(in the rows, 128 means zero)
X: several groups of rows, each row roughly a mix of its group's hidden directions:
X (95 x 10):
[[185 116 125 132 172 121 161 154 101  99]
 [126 107 113 115 151 133 139  44 125 123]
 [124 109  82 156  88 135 154 177 113 107]
 [145  86  96 185 156 106 111 125 120 155]
 [171 111 150  78 120 109 129  85 157 106]
 [131 103 134 180 104 156  94 165 128  92]
 [159 131 124 157 188 130 152  85 148 147]
 [ 90 153 144 147 175 150 170  95 133 108]
 [127 120 174 161 127 135 132 111  65  96]
 [166 140 111 125 132 134 111  57 102 155]
 [ 77 138 151 153 106  73 112 151 113 140]
 [105 129 102 153 144 108 171 175 152  90]
 [146 122 141 147 198 128 105 110  84 127]
 [175 137 148 128 105  96 168 116 150  82]
 [172 166 116 155 148 102 178 135 105 112]
 [144 141 131  58 136 133 145 177 150 127]
 [189  99 156 122 150  88 127 117 157 112]
 [155 107 132 153 146 132  68 119 165 165]
 [129  71 116 143 121 128  72 102  93 134]
 [ 83 103 119 126 158 135 152 110  96 183]
 [109 179  90 116  93 112 143 170 149 115]
 [186 141 122 130 131 152 186 156 134 112]
 [165 156  88 112 124  90 127  77 107 118]
 [109 151  73 165  90 120 143 128 149  94]
 [152 124 114  99 142  95 200 134 105 130]
 [ 88 171 110  80 130 140 132 127 155 169]
 [107 140 141 124 102 101 139  99 163 193]
 [156 121 132  96 140  99  79 108 143 181]
 [106 134 139 157 136  56 131 107  90 131]
 [180 146 104 143  88 119 156 136 117  81]
 [131 167  97 134 113  84 143 124 181  99]
 [139  83 119 188 143 162 139 156 145 143]
 [146  90  91 122 135 172 155 151 118 175]
 [157 160 103 158 170 103 151 118  81 128]
 [181 142  92 167 129 127 106 124 171 150]
 [ 64 112 110 168 113 161 113 103 136 118]
 [154  97 159  74 154 125  97 153 150 147]
 [165 178 124 104  87 116  93 137 159 137]
 [154 122 123 140 177 102 113 171  99  86]
 [151 103 159  86 109 142 166 177 111 135]
 [119 161  95 149 131 137  86  80 142  88]
 [103 139 172 126 125 138  74  90 115  92]
 [168  59 144 127 144 157 147 129 106 134]
 [138 167  76 143 126 101 172 140 155 106]
 [175 165 149 109 144 134 125  74 138 159]
 [ 89 103 147 191 101 114 128 158 110 117]
 [155 177 156 143 105 176 154 105 128 105]
 [ 99 146  79 166 118 119 118  89 159 157]
 [104 147 101  93 144 134 139 171 131 187]
 [154 132  93 138 118  88 172 175 149 109]
 [123 143 127  99 133  89 158  58 142 125]
 [167 185 133 138 131 127 169 122 158  94]
 [122 117 158  63 114  99 148 104 158 150]
 [115  88 125 153 110 134  99  87 146 183]
 [132 168 159  72 103 102  93 136 148 129]
 [150 146 119 125  89 129 203 121 147 118]
 [122  68 168 144 103  99 159 104 125 112]
 [141 157 117 109 192  88 104 154 140 119]
 [130 150 114 173 156 106 132 167  74 145]
 [ 91 139  98 123 159 161  96 146 105 176]
 [129 149 121 131 196  86  87 140 127 132]
 [104 111 124  82 130 161 170  99 155 163]
 [176  87 120  98 132 156 160 171 123 126]
 [147 140 113 140 137 173 133 200 116 146]
 [155 132 164 129 141 145  72  85 145 159]
 [107 109 144 110 143 152  49 121 124 115]
 [132 175 170  99 119 105 181 112 135 139]
 [125 156 151 131  76 109 155  92 158  91]
 [116 144 145 123 179 100  65 132 120 106]
 [109 157 100 166 124 176 135 181 128 131]
 [133 114 171  92  90  82 123 115 162 109]
 [126 133 122 120 121  84 152 141 117  53]
 [112 148 204 105 127 166 136 120 128 120]
 [ 77 147 116 104 108 129  91 184 129 118]
 [ 79 156 159  88  99 161 121 140 121 155]
 [172 126 118 153 158 130  83 161  83 124]
 [ 89 180 109 168 108  98 157 110 125 132]
 [167 147 149 158 148 168 148 124 170 164]
 [180 103 147 127 115 102 172 103 161 147]
 [128  89 117 136 177 127 116  88 118 179]
 [166 134 118 144 180 122 158  76 132 147]
 [106 130 131 198 114 117 134 173 100 116]
 [144  99 130 176 148 136 124 173  76 135]
 [112 128  78 139  70 126  93 151 111 107]
 [181 138 172 106 134 115 138 157 171 147]
 [154  86 133 112 130 133  98 105 104 191]
 [173 136 168 154 167 141 160 117 165 119]
 [165 130 153 109 111 160 106  99 116 187]
 [167 109 122 123 118 106 133 175 144  68]
 [125 126  82 143  80 107 112 156 116  80]
 [110 176 118  94 122  94 110 138 182 114]
 [149 161 145 138 127  69 107 175 103 127]
 [131 116 105 128  79 141 173 116 163 172]
 [ 67 132  84 121  96 131 140 162 104 121]
 [131 150 136 159 134  92 138 190  89 144]]

which group is each row in? (one row of each group first):
[ 77 132 117 137  79 166 113 169 121 131] : G
[ 87 174 121 144  87 133 134 161 167 113] : E
[111 157 120 177 162  94 102 116 102  94] : Y

[129 161 168 111 191 107 104 111 107 128] : Y
[ 90 134 114 138  84 158 144  90 139 175] : Y
[131 182  99 103 146  87 151  92 130 107] : G
[184 128 129 144 174 133 161  99 110  99] : Y
[151 104 100 156 108  95 112 104 187 116] : Y
[ 96 176 126 111 109  80 149 152 154 153] : Y
[ 84 152 105 110 161 124 141 117 106 186] : E
[ 72  95 121 115  98 148 116 141  78 137] : G
[179 127 148 108 130 131 169  86  86 127] : G
